(in the rows, 128 means zero)
First come named turns, each shown by rows before and after it. For each pair of rows after them, which turns, in which order, take the first row to the second? The first pair is done for you.
B (before -> after):
[128 113 129 150 126 109 138  97 137] -> [130 117 114 162 133 116 124 103 137]
[129 121 122 144  86  89 145 139 148] -> [129 125 109 157  93  93 124 150 143]
[106  98 113 129  89 130 127 173 145] -> [ 99  93 121 122  91 122 122 178 137]
[127 104 151  99 125 151 208  62 136] -> [132 144  59 178 139 194 125 107 124]
E (before -> after):
[114 135 161 111 152 108 116 133  94] -> [109 122 162 114 149 102 127 120 104]
[141 133 114 149 133 151  74 134 120] -> [138 139 136 140 149 163  83 134 115]
[117 165 119 130 147 172  97 175 101] -> [103 147 153 118 167 183 127 150 102]
U (before -> after):
[105 135 141 102 146  72 113 137  98] -> [143 155  77 131 112 104 113 157 141]
[151 137 108 109  94  84 120 111 139] -> [144 127 132  97 102  77 130 107 129]
[105 110 159 126 151 113 132 121 107] -> [133 135  88 163 127 138 112 135 132]
[100  88 146 185 104 147 118 157 146] -> [ 96  84 163 173 108 144 124 152 142]
Now pairs of rows:
Each pair is 2 to 3 turns apart.
[145 155 104 150  84 155 126 193 163] -> [129 150 162 116 127 192 155 183 147]
E, E
[106 129 165 132 156 199 125 173 116] -> [ 91  71 159 153 116 136 167 110 162]
B, E, E
[164 135  96 126 101 169 180  83 207] -> [189 165  72 128  98 173 151 119 190]
E, E
[125 128 145 105 155 137 121  53 109] -> [143 140  84 131 116 103  88  73 123]
E, E, E
[102 108 119 157 126 160 142 110 132] -> [112 124  95 166 114 155 122 124 132]
E, E
[161 156  87 133 101 141 115 158 139] -> [131 147 106 143 144 109  80 136  88]
U, U
[135 110 137 128 116 115 162  80 149] -> [142 121 112 139  99  74 127 100 142]
E, U, E
[121 166  99 142 135 106 107 142 107] -> [138 180 103 136 136 156 127 147 125]
E, E, U
[124 121 136 119 149 160 158 136  99] -> [118 118 138 120 153 140 145 127  81]
U, B
[128 119 101 141  95 101 148  62 159] -> [127 157 132 100 117  64  91 131  89]
E, E, B
[172 162  92 117 121 154 141 120 136] -> [162 159 121 103 142 168 157 109 133]
E, E
[133 141 149  85 145 135 151  95  97] -> [132 115 119 115 111 100 149  70 119]
E, E
[113  99 125 141 120 127 146 104 158] -> [137 133  94 147 111 124 109 139 148]
E, E
[139 144 105 135 121 134  91 174 121] -> [106 105 173 116 153 152 144 124 122]
E, E, E
[161 164  85 145 137 152 100 124 123] -> [139 156 138 119 177 153 110 116  88]
E, U, U
[157 153  87 148 120 164 108 139 136] -> [132 124 149 126 153 182 151 104 132]
E, E, E
[151  76 112 157 100  94 155  78 152] -> [185 139  71 149  96 112  96 154 125]
E, E
[101 104 133 140 119  55 121  75 106] -> [128 147 124 116 106  51  89 147  92]
U, E, B
[110  90 155 122 123 122 156 125 140] -> [116 105 105 151 112  97 109 135 126]
E, U, E
[146 161 106 136 158 154  98 128 103] -> [155 156 122 122 145 180 135 127 130]
E, U
[114 143 136 144 159 119  80 154  97] -> [103 105 192 117 146 107 143 134 125]
U, U, E
[152 128 108 124  85 132 136 149 155] -> [153 143 133 105 108 160 135 163 138]
E, E
[101  76 145 153 122 112 141 106 129] -> [100  83 125 170 122 102 112 119 117]
U, B
[135 115 117 131 103  91 148  83 152] -> [131 125  88 156 109 106 124  85 143]
U, B
[137 142 153 105 133 136 128 150 112] -> [123 112 162 116 125 116 151 116 128]
E, E
[121 113 106 164 109 116 116 150 133] -> [116 109 131 143 109  95 119 155 120]
B, E
[173 156  90 135 143 162  99 162 127] -> [137  94 159 124 167 168 164  96 141]
E, E, E
[151 151  85 138 139 167 133 104  92] -> [141 144 144  98 136 186 165 134  95]
U, B, U
[117 117 114 159 123 127 134 120 158] -> [111 125 122 158 134 116 105 143 129]
B, E
[ 85  75 118 215 121 127  82 190 146] -> [ 61  56 173 185 139 113 100 177 124]
U, U
[149 132 147  90 151 115 114 135  70] -> [167 144  73 139 122 134  99 129 100]
E, U
[147 154 109 118 140 134 102 175 118] -> [126 115 164  92 131  91 152 126 128]
B, E, E
[115 176 169  97 143 147 123 139 112] -> [121 142 155 114 115 140 169  86 159]
B, E, E
[133 118  96 143  99 133 154  99 158] -> [136 137  93 144 107 162 146 119 151]
E, U, B
[108 112 169 105 138 175 140 155 119] -> [ 96  99 168 113 154 162 144 109 114]
U, E, B
[145 107 102 145  82 128 135  96 154] -> [167 150  95 129  94 157 102 143 132]
E, E
[115 133 111 129 129 121  94 151 115] -> [135 129 117 106  95 126 140 142 147]
B, U, U
[107 117 147 132 141 123 127 112 115] -> [135 139 107 146 124 148 117 133 130]
U, E
[112 106  97 168 119 117 131  97 136] -> [140 129 153 102 108 149 166 157 145]
E, E, U
[112 122 189  97 137 128 141 168 114] -> [ 98 122 174 120 158 115 112 158  89]
U, U, U
[150 141  97 135 108 152 144 111 155] -> [128 135 162  95 151 140 144 114 112]
E, E, U
[148 167 116  85 169 140 103 112  77] -> [143 163 100 112 178 166 108  98  91]
E, B, B
[178 136 129  88 100  67 169  65 134] -> [194 186  81 109  95  72 107 121 111]
E, E, B
[136 140 121 113 117 101 110 141 120] -> [138 153 108 118 128 126 102 143 116]
E, E, U
[116 138 121 124 102  91  99 160 128] -> [126 138 126 110  80 104 131 156 156]
U, B
[141 100 111 142 111 136 170  94 176] -> [127  93 136 129 125 127 181  86 165]
U, U, U
[133 128 138 106 133  76 137  96 135] -> [155 160  94 124 133  99 103 122 132]
U, E
[112 132 117 152 152 129  89 149 106] -> [ 97 118 146 139 169 141 109 134 105]
E, E
[118 133 121 139 139 144 108 152 112] -> [117 128 113 140 147 143 111 130 116]
E, B, U
[178 156  70 138 108 140  98 136 134] -> [154  99 144  99  82  91 161 114 149]
U, E, E
[130 130  89 138  57 120 138 126 163] -> [102 126 183  82 107  96 145 136 108]
E, U
[133 148 131 135 121 147 109 137 112] -> [116 117 151 138 123 141 138 104 125]
E, E, E
[100 119 173 124 186 129 112 126  82] -> [135 124 187  91 139 159 175 151 139]
U, U
[124 138 101 163 100 134 131 138 150] -> [108 134 170 116 122 132 156 148 123]
E, U
[142 137 106 139  86 107  96 187 124] -> [150 138 163  87 102 140 156 172 130]
E, U, B
[162 173  92  99 134 143 119 115 110] -> [161 164  82 118 136 170 127 111 123]
U, E, B
[ 97  91 163 128 170 167 149  87 116] -> [103  83 104 178 142 153 126  79 137]
E, B
[129 148 134 126 157 121  75 157  89] -> [160 160  97 136 129 169 105 163 137]
E, U
[ 90 138 160 121 167 152 108 152  80] -> [108  96 156 113 120 139 190  90 149]
B, E
[136 127 143 106 102 130 160 122 140] -> [126 143 134 120 137 176 130 143 125]
B, E, E
[ 97  96 156 138 173 180 161  83 142] -> [114  99 136 140 134 186 181  92 171]
U, E, U
[ 78  79 168 154 142 152 138 154 136] -> [ 84  69 143 165 108 109 137 144 153]
E, E, B
[122 115  91 161 119 119 105 116 138] -> [103 105 119 146 129  95 102 114 117]
U, U, E
[130 123 150  90 124  99 168  97 113] -> [142 158  74 146 112 118 104 146 111]
U, U, B
[133 128 101 142 131 127 141  83 153] -> [135 126 141 101 126 116 163  98 151]
E, U
[124 109 111 148 120 122 138 103 148] -> [144 150 108 133 136 147 114 145 126]
E, E, E
[149 157 123 134 118 155 136 173 112] -> [129 136 166 106 135 118 154 143  94]
U, U, B
[124 128 176  85 143 107 142 169 141] -> [156 161 111 117 130 154 122 182 164]
U, E, U
[ 89  94 149 175 125 126 119 137 129] -> [ 99  96 173 144 113 108 141 135 133]
E, E, B
[157 173 110 112 117 182 105 185 124] -> [155 150 162  62 109 162 161 157 140]
B, B
[133 126 160 131 138 154 149 168 141] -> [136 127 116 162 128 157 139 156 158]
E, U, U
[121 116 111 164 112 144 140 118 148] -> [113 103 142 140 104 114 155 121 147]
E, U, E
[125 141 153  97 139  90 116 139  91] -> [149 144 149  81 111 113 146 151 126]
U, U
[121 149 114 135 125 103  98 154 105] -> [135 162 102 139 125 148 110 154 124]
E, E, U
[117 127  84 145 119  88  96 103 111] -> [127 159 103 120 149 125  82 137  87]
E, E
[106 140 132 126 137 101  95 177 102] -> [ 85 104 167 120 148  95 134 137 109]
E, E, E
[180 189  90 103 136 127  97 155 101] -> [143 129 171  63 145  79 153  96 101]
B, E, E
[146 155 113 119 122 128 131 146 150] -> [137 139 116 132 128 138 149 119 159]
U, E, B
[136 141 117 130 104 138 107 173 129] -> [125 117 168  95 112 109 145 129 127]
U, U, B
[123 109 116 137  98 110 143 141 162] -> [115 113 101 157 113 103 119 133 145]
U, U
[ 69  72 169 132 134  82 160 129 129] -> [ 98  92  92 177  91  74 133 147 159]
E, U
[160 158  62 134 119  96  94 132  92] -> [137 134 175  63 129 109 158 163  93]
U, B, U
[ 99 102 140 161 168 185 130 146 140] -> [ 92  81 156 156 158 161 150 125 147]
E, B, B
[122 107 107 135 116 127 114  51 126] -> [140 144  79 133 111 134  80  93 112]
E, E
[153 138 104 120 103 134 131 132 150] -> [128 114 132 115 114  87 130 113 128]
U, E, E
[138 143 154  98 141 149 137 138 123] -> [135 131 102 152 123 153 121 121 151]
E, E, B
